A =
[[132 125 126 123 126 133 126 130 131 127]
 [130 126 129 128 125 127 130 126 129 130]
 [136 126 130 129 135 128 129 125 132 130]
 [128 126 128 124 126 130 131 124 126 127]
 [145 111 151 125 107 156 121 118 127 134]
 [131 127 128 130 129 130 126 123 125 135]
 [129 127 122 132 127 131 128 128 127 127]
 [128 126 129 127 126 130 128 131 129 127]
 [127 125 128 136 126 122 132 121 124 128]]
Rows and columns are numbered from 1.
The entry directly above 156 is 130
The entry just left of the largest entry: 107
The entry in row 1 and column 3 is 126
Report the top entry of the column that holds the smallest entry.
Answer: 126
The entry in row 3 and column 1: 136
Report the bottom entry of the column that holds the smallest entry.
Answer: 126
The entry in the top-left corner is 132
Report the top entry of the column that holds the largest entry.
Answer: 133
The entry in the bottom-left corner -> 127
The bottom-right entry is 128
The largest entry is 156
The top-right entry -> 127
The entry in row 2 and column 1: 130
Report the entry just left of 118.
Answer: 121
Report the entry in row 1 and column 2.
Answer: 125
The entry at row 2, column 3 -> 129
Report the entry directly below the largest entry.
Answer: 130
The entry in row 2 and column 2: 126
Report the entry directly below the smallest entry.
Answer: 129

Read these off the table that follows. Rows and columns are numbered from 1.
1) Give the entry at row 1, column 1.
2) Give the entry at row 3, column 1.
3) Give the bottom-right entry.
4) Give the bottom entry of the column that holds the smallest entry.
5) Give the entry at row 1, column 2.
6) Give the entry just left of the largest entry.
7) Give the entry in the top-right corner.
[[140 107 136 131 133 135 147 103 150 124 125]
 [128 137 126 122 127 124 117 135 114 133 130]
 [128 132 129 134 129 133 124 130 122 128 130]
 [136 114 135 117 130 123 131 115 131 131 132]
 [132 131 135 129 128 129 118 132 109 133 121]
 [130 131 126 119 127 120 122 132 118 132 120]
 [139 112 141 146 137 143 140 111 138 133 133]
 [132 129 135 134 128 132 122 130 114 130 123]
 [125 139 127 126 127 128 114 136 113 133 137]
 [135 124 124 133 132 138 140 111 147 123 130]
 [141 105 136 123 131 129 146 102 148 123 119]
 [139 109 137 140 135 141 147 104 151 125 130]
 [131 121 125 107 122 120 132 115 139 119 124]
 [126 138 126 124 127 127 116 135 115 132 134]]
1) 140
2) 128
3) 134
4) 135
5) 107
6) 104
7) 125

Read these off the grid that follows. Indices start at 1.
1) Find the bottom-left entry.
2) Find the entry at row 1, column 3.
3) Find the entry directly above the smallest entry.
4) Find the top-left entry.
5) Find the entry in the bottom-right corner.
6) Find the entry directly below the smallest entry.
7) Find the entry in row 2 and column 2.
8) Find the entry directly below 132.
[[133 110 132 136]
 [118 138 157 123]
 [111 144 116 126]
 [151 124 115 123]
 [127 128 120 130]
 [127 129 120 129]
 [126 129 120 129]
 [118 137 157 124]
 [126 128 121 130]
 [110 145 115 126]
 [152 123 115 123]
 [133 109 131 136]
 [126 128 121 129]
 [126 129 120 129]]
1) 126
2) 132
3) 123
4) 133
5) 129
6) 128
7) 138
8) 157

M =
[[110 148 123 127 140]
 [116 101 124 124 114]
 [123 148 126 130 152]
 [119 104 125 124 114]
 [136 141 130 129 127]
 [129 146 130 124 120]]
Counting starts at 1.
What is the top-right entry? 140
The entry just left of the smallest entry is 116
What is the entry in row 3 and column 3? 126
What is the bottom-right entry? 120
The top-left entry: 110
The minimum is 101
What is the bottom-left entry? 129
The entry at row 1, column 2 is 148
What is the entry at row 3, column 1? 123
What is the entry in row 1 and column 3? 123
The entry just left of 126 -> 148
The entry directly above the largest entry is 114

B =
array([[122, 126, 128, 135,  99, 136, 117],
       [151, 112, 129, 126, 120, 123, 114],
       [128, 114,  98, 123, 115, 127, 134],
       [118, 121, 148, 131, 149, 117, 131]])
Indices start at 1.
The entry just right of 121: 148
Read off the top entry of the column that holds the smallest entry.
Answer: 128
Read off the entry at row 1, column 2.
Answer: 126
Read off the entry in the top-right corner.
Answer: 117
Read off the entry at row 1, column 1.
Answer: 122
Read off the entry directly below 134.
Answer: 131
The entry directly above 134 is 114
The minimum -> 98
The entry in row 2 and column 1 -> 151
Read off the entry at row 3, column 1.
Answer: 128
The bottom entry of the column that holds the largest entry -> 118
The entry just right of the smallest entry -> 123
The entry directly above the smallest entry is 129
The entry just left of the smallest entry: 114
Read off the entry just right of the largest entry.
Answer: 112
